The rows of T fall into 3 groups, which share some directions, and each row is roughly a mix of its group's hidden directions.
T (102 x 10):
-3  -1  -15  11  -5  18  21  -2  5  -24
-21  -16  17  4  -20  18  5  2  1  -3
12  -8  -12  10  -28  -10  -3  14  7  -9
3  23  10  -4  26  -12  -1  14  3  1
-2  -18  -13  15  -24  -2  10  0  -7  -15
-4  -20  -4  -1  -14  18  3  -25  2  10
-6  16  -15  13  25  -7  9  -2  14  -9
-19  -13  -10  0  -11  -2  12  -9  -23  -13
-13  -3  24  -4  -17  -6  -18  4  17  0
-12  6  25  4  27  13  -3  1  -4  -4
-16  5  -13  -4  30  -14  11  -4  0  -7
23  -15  13  10  -8  9  3  17  -14  7
0  7  -11  -26  -21  -3  -14  0  -3  16
-13  9  9  -16  0  -21  -5  -24  10  3
-1  8  -5  -12  -6  11  29  -11  -5  -18
19  3  -10  15  -13  0  -10  17  10  -19
-2  27  15  1  20  5  -2  16  -2  8
-21  -13  -9  -9  -8  7  -10  -1  14  -23
16  -12  27  8  5  3  7  -20  6  1
-6  -8  8  -9  3  8  -21  29  -2  -11
-1  -6  -12  13  3  13  10  -12  17  26
8  -5  -27  0  -23  -3  1  2  -15  -11
31  -1  12  19  -7  3  8  -4  2  -9
-2  1  -16  -13  -6  7  -16  1  -27  -15
21  9  -1  -14  -21  4  -6  21  7  -4
7  -12  16  21  -20  4  3  -5  4  -19
7  21  24  -3  -17  -8  -5  -13  0  10
-5  -1  -25  -1  -23  3  13  -6  -18  4
7  2  -21  7  21  0  4  6  -3  26
5  13  -6  -10  26  15  -2  -16  -13  8
-22  -6  -9  0  -15  23  12  9  1  -9
9  9  -9  12  -24  8  -6  24  -7  -5
14  9  20  5  4  -7  7  11  -20  20
3  -19  9  24  0  10  -16  11  13  -6
3  1  16  27  18  2  12  10  9  -9
3  -9  -6  -18  -24  6  -15  -9  8  16
0  27  -1  5  17  -16  11  -16  6  -1
-6  -19  -19  0  12  0  5  -7  11  -24
20  12  -25  9  6  -6  1  -5  13  15
2  -17  22  -10  -21  5  -4  7  -15  -9
1  -1  18  -22  -20  17  6  11  0  -9
-22  0  -8  -25  -8  -3  -5  -18  0  -10
-23  -10  -1  -10  -21  6  8  -13  -8  14
-4  15  -20  -9  -20  5  22  -1  -3  -11
-17  2  0  -13  29  -6  0  -2  -17  -9
29  0  -1  7  4  -6  6  -12  -5  24
-18  20  -6  -1  5  -10  -6  -14  24  -5
1  -2  16  -16  13  -19  -11  0  23  5
-20  10  -7  7  -7  2  21  3  -25  0
13  7  -16  -21  -9  -22  -14  8  2  -1
20  2  -2  13  -6  2  13  -8  4  -29
-7  -19  22  19  -5  -1  4  5  18  -8
18  -3  -29  -5  -1  2  -6  -12  -15  -12
-4  -25  -12  0  -29  -2  -2  -8  0  -8
-4  -4  -4  13  2  6  4  3  14  -35
-36  -1  -7  -8  3  1  0  0  -12  14
-13  2  25  11  25  3  10  0  5  -1
-2  -8  3  -4  9  1  12  -25  16  23
-20  -7  -26  2  10  11  -2  11  9  -14
20  -13  20  16  7  -1  -16  3  8  -9
-7  8  -6  -16  7  -3  4  1  -24  26
-4  7  17  -22  -16  -10  -8  12  -16  -9
0  0  -10  8  15  3  16  -24  8  21
14  7  -25  11  10  15  6  6  -7  16
19  5  -3  -2  6  8  17  -4  2  -30
-22  -14  -9  -15  -7  14  -6  16  -13  -6
18  -8  8  15  -6  -2  3  -11  18  -23
13  6  4  -23  -2  17  23  -4  3  -11
-22  -4  -7  5  3  -2  0  -10  1  32
-14  -22  -1  -17  7  -2  -2  14  -18  13
3  -1  16  -2  -1  -2  -4  18  -17  28
-3  -5  -11  0  -13  8  -6  -17  20  -25
-1  -9  20  -4  7  -13  -19  12  15  -17
-8  33  9  -9  -4  -3  6  -7  -16  4
-5  -22  -13  -10  9  6  12  4  -19  -17
6  4  20  14  12  16  4  -1  20  17
9  -10  19  5  -9  14  20  -16  6  -13
7  2  2  7  -8  -15  -11  -8  6  34
-22  6  -3  -27  -2  -11  0  -6  -17  6
0  -7  -5  -14  8  -9  -5  -3  -10  34
-31  -18  6  11  12  7  -7  2  -4  4
-6  -7  10  14  -10  -17  -25  4  -2  18
20  12  8  -11  -9  -10  7  -2  -8  -26
1  -25  -1  10  13  2  8  18  -2  -20
-18  9  -6  -27  -5  7  10  10  -13  -8
13  -9  -2  -19  -9  0  -30  -3  12  -2
-10  -12  -10  3  -25  19  5  -12  -13  5
19  0  17  -20  1  9  -4  15  0  -19
4  13  8  21  15  -11  19  15  8  -2
20  9  -17  -11  -8  -22  -9  13  7  -1
-11  10  3  -21  -19  -3  3  10  -16  -17
-10  -8  -17  -11  -19  5  10  -20  -11  13
2  10  -15  -16  19  -18  -1  -3  -17  -13
8  24  18  4  -3  -12  -4  -8  4  22
16  -5  -2  22  -16  -2  -11  1  17  16
-30  12  -4  -10  14  -3  4  13  -11  -7
13  -7  -11  16  6  6  11  -6  9  -29
9  -7  20  -4  -21  0  -15  2  0  22
3  2  -3  -6  -15  14  13  10  -1  -31
17  -17  -5  10  -3  19  5  20  -15  1
10  10  -22  -2  15  7  22  -11  4  -11
8  -16  8  7  15  -10  7  -16  25  2
One row of each group comes first, with its name. Which group is each row after those in?
-6  21  29  9  2  -13  -2  11  4  6 -> D
-4  -6  21  1  14  -7  7  -16  -14  -21 -> G
20  -1  7  3  10  -1  -2  -6  30  16 -> L

-16  2  -6  -13  9  12  25  -17  -3  10 -> G
-9  -23  7  3  -9  6  -11  13  15  -20 -> D
14  -29  12  -11  -7  -4  -1  -1  -15  11 -> D
23  8  7  -18  -18  13  10  6  7  -9 -> G
-8  -8  9  30  -3  15  16  4  -4  -8 -> L
-18  8  -3  -11  -12  -15  -7  1  -10  26 -> G
-25  17  3  -19  -5  -8  -10  -6  2  14 -> D
5  11  -2  -16  0  -3  7  -12  -25  22 -> D
18  0  19  -6  -9  -16  2  -25  1  5 -> D
